Each row has a name. After each piece below comes the name of the row it's from, unless a question asks for something else. Each question is about the rows just above it. Places in a row count from 0.

durag: [  2  -5  -5 -12 -18  56 -21  -2  -7  18  22  -8  -7 -15  -1]
kise: [ 19 -30 -12   3 -16  44  40  -3 -12 -20   9  -3  -8 -16 -22]
Peva: [-14 -82  -5   0 -27  13 -12 -15  -1  -7 -13  -3  -6  -9   8]
ded: [-14  38 -12 -14 -27  13 -12   7  -1  -7 -13 -14  -6  -9   8]
zus: [ -7 -18  11  -8  37  21   7  -4 -35  21   8 -21 -16  29 -14]
viti: [ -11   -8   21   -5  -27 -110   31    3   40   13   12  -28  -11  -28
   -2]
Row and place of [22] in the named rows:	durag, 10
How many entries does [-14  38 -12] have?	3
Where do [ -7 -18  11  -8  37  21   7  -4 -35  21   8 -21 -16  29 -14] appear?	zus
Places of [-12] in row ded:	2 6

vam: [ 115   38 -126   40   27]
Bor: [  57 -127   -1   40   55]
Vunas: [ 63  -1  35 -77   8]
Vagu: [-9 -5  9 42  5]
Rop: [-63 -32  30 108  38]
dur: [-26  16 -55   8 -20]
fav: [ 78  -3  12 -27  34]
sulot: [-17  -7  13  45   5]
gedet: [123  31 -88  27  25]
sudad: [ 30 -17  36  70  58]
Where in the named rows is [35]?	Vunas, 2
Where in the named rows is [-126]?	vam, 2
How many entries does [ 63  -1  35 -77] have?	4

dosos: [-10  11   5 113 -32 -52 -24 -49  57  18   9 -18  -4 -32  71  25  23  35
  44  11 -72   2  -1  29  -4 -18 -70  48 -34  12  54  18]
sul: [ 79  17 -52  20 -25 -45  16   6  57  42 -45  23 -98   1 -37  17  17 -42
  17 -29 -49 -28 -11 -45 -45  35   3 -25  17 -23 -62  33]
peb: [-33 -73   4 -31  25  19   9  32 -53  -2 -16  -6  67  13 -55 -72 -19  39
 -47   1  67  22  10  45   4   1  15  -9   4  -7  17   0]
Zudol: [ 13  50 -22 -47 -35  39  43  21 -23 -24  14  25   9  19   0  44 -37 -52
  11  -6 106 -41   2 -46   9  37  39 -22   6  -7 -49   5]
Lugub: [-33 -73   4 -47  25 -26   9  32 -53  -2 -16  -6  67  13 -55 -72 -19  39
 -47   1  67  16 -50  45   4   1  15  -9   4  -7  17   0]
San: [ -4  72  -5  -4 -63  31  37 -34  42  36  19  17 -57 -42  16   5  16 -52
  -6 -31 -94  15   0 -35 -32  11   2 -48   2  15  -1  24]
kav: [-37 -46  -4  13  -8 -13  -5  10 -17   1  -7  23  82  -3 -18 -41   2  80
 -34  10 105 -15  54  49  45  18 -36  20  -4  17  51   7]
Number of entries in [-10  11   5 113 -32 -52 -24 -49  57  18   9 -18]:	12
Where in the named rows is [49]?	kav, 23
Every place of [17] in sul:	1 15 16 18 28
Where in the named rows is [-3]?	kav, 13

Maman: [ -7 -62  97  16  10 -23  65   3]
loz: [-24 -46  73  16  -6  35  59 -24]
bise: [ -3 -22  84  16  44  16  61  -7]
somu: [ 20 -48  81  16  17  67  59 -18]
mesok: [-22 -79  64  16 -10 -55  62  -3]
sak: [-21 -41  64  16  -2  19  69  13]
Zenog: [-13 -35  41  16   4  86  60 -12]
gose: [ 25 -40  81  16  22  10  75  30]
Where do [ 25 -40  81  16  22  10  75  30] appear?	gose
Count the entries of [-24 -46  73  16  -6  35]:	6

Lave: [ -20   -3    1    4    5 -114   -1   -3   12   -3   -2   10]
tem: [  6   6 -16   2  -2  21  -1   8  -2  -5   1  -3]
foti: [-18   2  -8   4   4  41  -2   5  22   1   1   1]
piful: [ -20   -3    1    4    5 -114   -1    0   12   -3   -2   10]
gude: [  7   3 -48  -2   2  -2  -1  -2  21  -2   3  43]
Count the entries of [  6   6 -16   2  -2  21  -1   8  -2  -5   1  -3]:	12
which: [  7   3 -48  -2   2  -2  -1  -2  21  -2   3  43]	gude
Count the entries of [  7   3 -48  -2]:	4
Count the entries of [-20  -3   1]:	3
Where in the named rows is [0]?	piful, 7
which: [-18   2  -8   4   4  41  -2   5  22   1   1   1]	foti

guk: [  8 -40 -23  50]
Lasaf: [-13  10 -40  27]
kene: [ -6 -78  -8  31]
gid: [-49  68 -21  -8]
pesav: [30 15  6 -3]
didib: [  8 -40 -45  18]
rom: [ 16 -78  -8  31]
Pinuv: [-13  10  16  -3]
Dus: [-20   0  26  11]
tok: [ 96  63   4 -97]
tapi: [ 18 -71 -39  55]
busu: [ 19  56  53 -49]
Count the entries of [ -6 -78  -8]:	3
How many entries does [96 63  4] have?	3
How many entries does [30 15] have?	2
Where in the named rows is [68]?	gid, 1

los: [-23   9 -17  -7]
Besi: [-11  -7   0  -2]
mepom: [  7  11 -36  -8]
bisem: [-13  -1  -9 -13]
navep: [-23   9 -17 -11]
Kaso: [ -2  23 -11  19]
tegov: [-11  -7   1  16]
moke: [  4 -10   6   0]
ravep: [ 17  -2  10 119]
vabo: [66  9  6 19]
Tol: [-43  -9 -16  -9]
Number of entries in [-11]:	1
How many entries does [-23   9 -17] have?	3
Number of entries in [66  9  6 19]:	4
Number of entries in [-23   9]:	2
Number of entries in [-11  -7   1]:	3

zol: [ 52  29  42 -37  -7 -29  -7  13  86  -7 -37  -5]
gubat: [-31  29  43 -14 -53   5 -47 -19  -8 -65  45 -31]
pama: [ 32  82  57 -31  10  23  79 -33  57 -13  39   4]
zubo: [ 26  35  22 -44  40   8 -18 -31 -43 -47  81 -21]
dovi: [ 41  42  41 -46  29 -18 114  17  64 -44  60 -44]
Laso: [ 90  21  30 -73  85  14  82  13  30  25  25 -61]
ruf: [ -6  69   4 -16  26 -18   4 -83  14 -71  57 -26]
patot: [ 18  46  32 -12  12  19 -10 -86 -13 -48 117 -54]
Dor: [ 41  -6 -25 -68  82  11  45   9  -6 -18  27 -67]
Vira: [ -6  69   4 -16  26 -18   4 -83 -29 -71  57 -26]
Kup: [ 95 -20  12 -69  46  30 -26   2 -15  16  45 -57]
Where in the named rows is [-8]?	gubat, 8
Places of [-7] in row zol:	4 6 9
Count the entries of [ 41  -6 -25 -68  82  11  45]:	7
Number of entries in [52]:	1

